In the data rows, the value 128 means zero.
Some points:
[182 138 157 140  55 106 112  99 114 120 169 105 190  86 147 173 108  18
 128 107 118  71  98 104 189  40  98 115 169 116 111  89 153 181 145]
[ 91 132  98 110 124 151  71 173 137 119 149 100 126 134 107 139  80 161
  66 152  80 122  77  76 129 146  70 118 144 121 131 134 151 104 104]
[ 31 122  97 121 109 139 212 101 192 144 146 143 134 120 119 155  98  36
 255  62 105 182 122 106  57  88 130 120 143 164 136 125 123 255  75]
[ 83 123 114 121 143 121 148 176 134 124 208 117 160  75 149 134 187 192
 165  78 167 163  78  36 104 136 142 147 195 129 126  69  72 214  84]
[ 65 104 165 197 140 152 108 138 128 133 129 166  76 194 135 155  91 156
  77 141  91 126  72  45 108  64  91 118  80 164 139  77 147 103  87]
[131  96 122 141 155  83 115 124 114 115 102  99 179  95  58  98 156 153
 124 178 100 140 150 112  73 111 116 138 148 169 131  90 141  49 127]
[128  88 102  85  87  62 103  95  86 127  90 172 124  98 147 147 114 141
 177  80 152 114  99 180  98 255  99 182 107 147 129 136 149 131 185]
[ 84 217 174 156 123  65  97 149 102  71  40 114  83 137 126 138 179 170
  92 106 156 119 180 137 157  85 167 157 109 112  93 156 127 140 118]
[128 170 176 148 168 147 110 169 130 126  56 179 163 147 145 114  99 176
 144 178  56  67  99 127 191 141  80 154 100 142 189  89 179 119 121]
[182  80 113 104 174  80 242 120 114 191  72  94 116 178 127 126  63 123
 128  88 175 124  95 136 124 198 126 173 101 121  25 185  99  99 156]
[155 125  93 146 133  70 120 100 145  97 133  76 102 153 107 118 112 133
 118 110 215  82  88  85  90 136 181 100 164 149 137 161 103 103 112]
[130 163 128 171  99 124  96  77 139  90 128 102 116 136  92 146 164 171
 135 157  97 117 129 152 113 118  85  94 128 132 112 161 124 125 123]
[153 118  62 147 104 195 109  86 145 159 116 122 135 115  92 154 116 129
  39  80 121 111 138 146  98 173  96  95 140 110  85 107 164 144 164]
[115 154 223  46 218  79 108 162 143 139 194 148 151  93 214 227 186  15
 135 103  58 129 153 193 185 125 136  65  60 129 121 132 140  82 143]
[137 162 130 162 135 134 154 195 166 126 128 154  61 145 101 121 168 152
 133 108 144  98 200  79  89 167 110 125  89 116 158  83 120 108 126]
[122  54 136 129 139 102  85 138  84 108 137 100 103 142 141 150 147   0
 105 137 157 171 118 185 170 125 147 133 185  54 178 128 159 146  95]
[152  67  89  65  75 229 235  88 149 128 127 133 126 115 114  92 133 123
  37 142 144 103 200  98 152 169 128 138 103 120  74 147 201 120 169]
[135  95  87 208 107 103 183 222  83 117  89 175 146 175 156 178 183 162
 109 123 100  92 225 101  75 194 148 111 117 133 179 103 130  86 104]
[109 171  80  70 118 123  60 137 122 110 188 147 170 160  97 102  67 180
 189 105 157 150 127  98 129 126 151 143 181  92 100 123  92 209 151]
[135 131 149  94 114  92 121 107  64 138 135 118 122 110 111 147 130 173
 151 128 113 163 152 106  74 122  99 131 111 107 162 158 119 120  93]
[214  89 106 104 155 116 208  74 112 131 113 175 127 135  46 126 128 133
 185  73 130  95  89 138 140 196  81 162 156 156 127 121 146  83 150]
[ 46 106 228 163 108  89 162  90 165  95 209 116 132 127  70 108 154 201
  93 156 155 140 120 204 161  98 140 116 150 119 110  94 115 180 171]
[ 71 143 116 137  84 151 101 118 143 176  24 113 189  98 101 150 119  28
 173  96 107 170  92 111  99 104 152  96  87 101  99 117  74 158 200]
[113 145 155 111  86 106  99 127 144  84 207 115 178 165 140 135 175   2
 114 165 169 134  72  94 110 136 125 115 168 109  93 167 119 113  88]
[150 110  98  75 114 209 146 106 110 145 118 131 165 142 106 131 159 120
   0   3  81 119 112 107 121 150  83 172 115 155 139 193 169 144 152]
[163  41 122  96  62 110  50  92 134 166  85 150 146 140 165  93 139 132
 157  73  55 136 127 140 114 174 229 146  55 160  95 105  20  46 121]
[134 132 103 127  92 115 107 103 138 142 127 125 170  39  96 127 109  11
 111 176 131  87 112 136 158 132 116 129 146 123 167  87  80 163 143]
[108 157  91  84 138  38 128 129 137 146 130  98 106 147  63  87 155 154
 121  91  89  89 146 105  95 116 171  86 127 162 142 153 111 116 111]
[101  45 112 155 147  94 146 116 167 114  22 153 106  88  84 168 105  22
 212  99  57 162  96  83 100  99 143 135  88  84  90 152 117 225 197]
[124 149 138  69 159 112 117 182 114 107 148 125 199 115 147 123 146   0
 112 137 119 105 208 243 177 109  41 151 125  27 142 134  95 113  89]
[117 193 204 187 137 197 133  90  84  58 111 141 139 164  75 120 135 143
 149 154 172 136 173 135 192 194 135 158  88 201 111 129 172 123 101]
[151 137 136 107 122  76  84 120 140 168 127 146  78 106  79 135 117 149
 140  98 198 140 150  66 123 106 110 103 113 138 165 130 104  73 128]
[ 78 143 148 172 113  81 155 165 142 120 188 134 176 114 134 140 117 212
 110 120 149 218 126 159 205 108 164  99 175  87 204 117 139 159 159]
[116 152 161  80 111  74 160 107 153 161  82 118  85 122 157 129 145 184
 117 178 170 136 193 120  94  85 107 117 202 127 116 142 119 128  85]
[130 108  84  62 119 224 190 117 111 132 136 146  61 121 104 120 145 130
  57  95 100 150  83 101  93  97  94 170 144 139 178 168 139  97 147]
[151 124  84 108  96 180 136  75 133 130 148 164  97 150 139 134 133 121
  76  66 135 126 144 111 105 126 103 171 112 111 115 118 195 104 144]
[140 161 143 152 146 150  82 127 139  89  96  99 101 120 151 134 166 163
 147 111 117 156 193 141  96  72  96 187 102 124 129  67 153  98 157]
[193 162 179 168 127 183 240  87  93 128 128 122  95 172  72 162 161 156
 130 173  83  69 191  76 122 188 155  99 179  98 108 113 160 124 114]
[175 118 176 189 160 131 111 199 197  61  78 155 103 106 146 131   8 172
  65 130  65  85 111 186 135 145 111 134 112 146 151 142  88 125  72]
[ 71 212 120  90 160 129 111  72 145  95 182 129 105 125 145 164 103  16
 115 169  98 118 125 133 183 126 164 146 190 200 132 116  61 118 142]
[131  74 149  75 124 144 100 115 122 104 212 138 167  73 119  58  47 161
 216 106  80 117 138  84  73 106 220 152 179  98  90 153 104 184 213]
[117 109 103 109 126 119 115 192 135 138 197 136 146  91 110 215 131  18
 148 141 193  91 189 189 148 103 155 117 153 105 148  95 126 102  94]
[140 195 164 110 131 199 100 228 134 123  83 189 119 139 108 132  33 176
 144 198  78 132  67 199 169 160 124 114 102 171 132 145 192  98 105]
[156 118 114 120  75 120  59 141 157 135 112 124 104 160 100 139 215 177
 149 119 137 139 220 194 163  84  91 106 174 188 109 131 125 139  95]
[ 91 150  77  86  64  59 104  71 157 104  86 150 153 112 191 116 143 164
 129 147  70  91 115  99 128 121 182 186 107 117 133 108 134 114 135]
[ 82  89  59  82 107 123 161 123 136 168  72 182 119 135 121 193  85  36
 208 149 107 150 116  79 137  89 196 133  83 106 112 187  99 172 135]
[135 126 184 117 145  96  90 123 164 149  98  66 177 190 135 105 151 167
  94 121 211 116 182  99 104  86 128 120  82 147 162 158 125 164  99]
[147 116 180 103  52 192  81 103 132 145 116 115 111 108 120 142 109 150
  92 162 109 168  74 122 145 173  90 107 179  97 111 119 216  99 114]
[144 182 127 158 152 110 133 127 105 137 151 135 108 101 159 130 104 172
  73 145  56 152  77 176  84 105 168 126  21 122 127  92 161 124  64]
[170 144 188 158 188 226 213 221 107 126  76  29 110 114 213  81 158 149
 162 119 161 118 234  79 141 197 129  78 114 166 163 117 138 105 116]
[131 131 108 128 146 163  76 171 103 136 109 167 150 190 100 153 126 169
  93 155 103 144 114 110  76 105  87 152 145 118 109  74 149 105 124]
[129 132 129 161 169  92 127 162 227 130 189  88 167 108 144 129 187 199
 146 130 130 182  75  75 163 127 147 131 163 101 137 100 102 167  96]
[122 142 114 100 123 158 108  82 142 157 135 105 209  64  75 133 117 199
 177  95 185 106  75 212 184 104 246 128 142  16 150 109  90 125  60]
[135  76 150  81  68  63 121 117  92 115 134 135  90 175 147  87  88 136
 137 142 135 102  97 105  99  97 122 114 159 155 130 136  99 108 143]
[126 117 103 167 255 155  87  73 116 132  98 255 174  82 255   0 108 158
  70 119 144 126 113 173 138 105  99   0 132 142 107 123 182 127 116]
[173  75 138 130 150 147 111 132 140 110  90 108 103 140 129 186 185 183
 114 232 187  88 136 169 143 111 105 149  72 186 133 120  93 172 129]
[ 67 111  96 134 159 208  50 130 174 115 143  35  70 140 144  84 152 146
 150 134 185  95 138 177  74 123 106 103 139 123 142 137 195  61 134]
[174 131 100 148  63 100 140  87 122  88 176 135 108 116 100  65  99 115
 157  98 101 144 149 113 117 150  45 118 120 147 118 151 129  63  74]
[151 104  99 119 138 143 115  67  53 169 133  66 107 172 110 142  90 152
 120 131  52 148 158 152 102 168 105 111 191 156 142  91 137 133 124]
[119  82 124 255 130 118  89 131 130 255 211 166 137 100 150  79 104 132
 180 116 101 113 126 120 115  99 148 255 193 115  53 255 113 120 227]
[114 170 143  89 183  82 112 136 164 146 187 106 108 128 133 151 148   0
  95 184 146 150 165 145 136 142 127 146 156 146 129  96 152 158  98]
[107 149 178  98 124 119 117 183 117 127 134 120  94 147  83  59 163   0
  78 153 196 186 116 133 173 124 213 151 174 130 147 100  97 169 113]
[169 181 140 141 120 138 114  81 130 104 107 115 129 135 125 161  74 142
 101 156 254 143 112 105  56 152 102 112  92 117 149 132 106  91 216]
[145 123  96 107 158 163 117  83 117  73 138 159 157 119 130 211 128  71
 196 113  80 137  97  81 106  82 204 114 174 125 130 174  89 135 143]
[144 104  86 114 108 127 214  77 121 139 107  45  96 224 183 112  41 118
 155  89 198 103  70 121 163 117  89 141  72 137 117 106 127  93 204]
[181 135  38 107 103  87 227 149  84 171  93  86 113 126 109  87 126 111
 142  96 186  90  72 148 109 160 118 130  98 165  50 149 156 113 194]
[ 83 126  79 169 127  99 156 203 132  85 165 107 155  83 147 145 165 218
 101 164 131 224  98 201 255  87 147 121 176 131 118 132  95 118 146]
[ 54 100 154 134 134 160  95 122  43 130 135  74 110  93 133 154 145 175
 131 147 217 126 128  80 128 115  89 115  70 119  87 137 135 137  72]
[186 147 131 180 128 153 169 190 110 113  87  88 129 151 187 118 156 157
 143 184 153 135 181  97 106 127 126 127  71 152 195 135 164 140  95]
[165 171 221 186 140 191 201 187 114 113 103 210  91 164 179  69 123 153
 130 161  71  83  43 192  93 145 120  90 103 151 172 109 130 128 126]
[108 142 115 174 179 113 125 129 119 126 216 140 133 108 189  33 189 199
 159 156  46 170 151 172 225 121 137  64  44  49 158 118  61 192 128]
These points spread out most along one direction. For each point below, how far along it does it lie, from 0 to 99? 50 is the average, and the first point above lies past it. One standard deviation of the points above along it is 16.
[ 91 132  98 110 124 151  71 173 137 119 149 100 126 134 107 139  80 161
  66 152  80 122  77  76 129 146  70 118 144 121 131 134 151 104 104] 42
[144 104  86 114 108 127 214  77 121 139 107  45  96 224 183 112  41 118
 155  89 198 103  70 121 163 117  89 141  72 137 117 106 127  93 204] 47
[ 71 143 116 137  84 151 101 118 143 176  24 113 189  98 101 150 119  28
 173  96 107 170  92 111  99 104 152  96  87 101  99 117  74 158 200] 77
[186 147 131 180 128 153 169 190 110 113  87  88 129 151 187 118 156 157
 143 184 153 135 181  97 106 127 126 127  71 152 195 135 164 140  95] 25
[ 82  89  59  82 107 123 161 123 136 168  72 182 119 135 121 193  85  36
 208 149 107 150 116  79 137  89 196 133  83 106 112 187  99 172 135] 81
[140 161 143 152 146 150  82 127 139  89  96  99 101 120 151 134 166 163
 147 111 117 156 193 141  96  72  96 187 102 124 129  67 153  98 157] 37
[ 91 150  77  86  64  59 104  71 157 104  86 150 153 112 191 116 143 164
 129 147  70  91 115  99 128 121 182 186 107 117 133 108 134 114 135] 57
[ 31 122  97 121 109 139 212 101 192 144 146 143 134 120 119 155  98  36
 255  62 105 182 122 106  57  88 130 120 143 164 136 125 123 255  75] 84
[144 182 127 158 152 110 133 127 105 137 151 135 108 101 159 130 104 172
  73 145  56 152  77 176  84 105 168 126  21 122 127  92 161 124  64] 36
[214  89 106 104 155 116 208  74 112 131 113 175 127 135  46 126 128 133
 185  73 130  95  89 138 140 196  81 162 156 156 127 121 146  83 150] 47
[ 83 123 114 121 143 121 148 176 134 124 208 117 160  75 149 134 187 192
 165  78 167 163  78  36 104 136 142 147 195 129 126  69  72 214  84] 64
[119  82 124 255 130 118  89 131 130 255 211 166 137 100 150  79 104 132
 180 116 101 113 126 120 115  99 148 255 193 115  53 255 113 120 227] 68
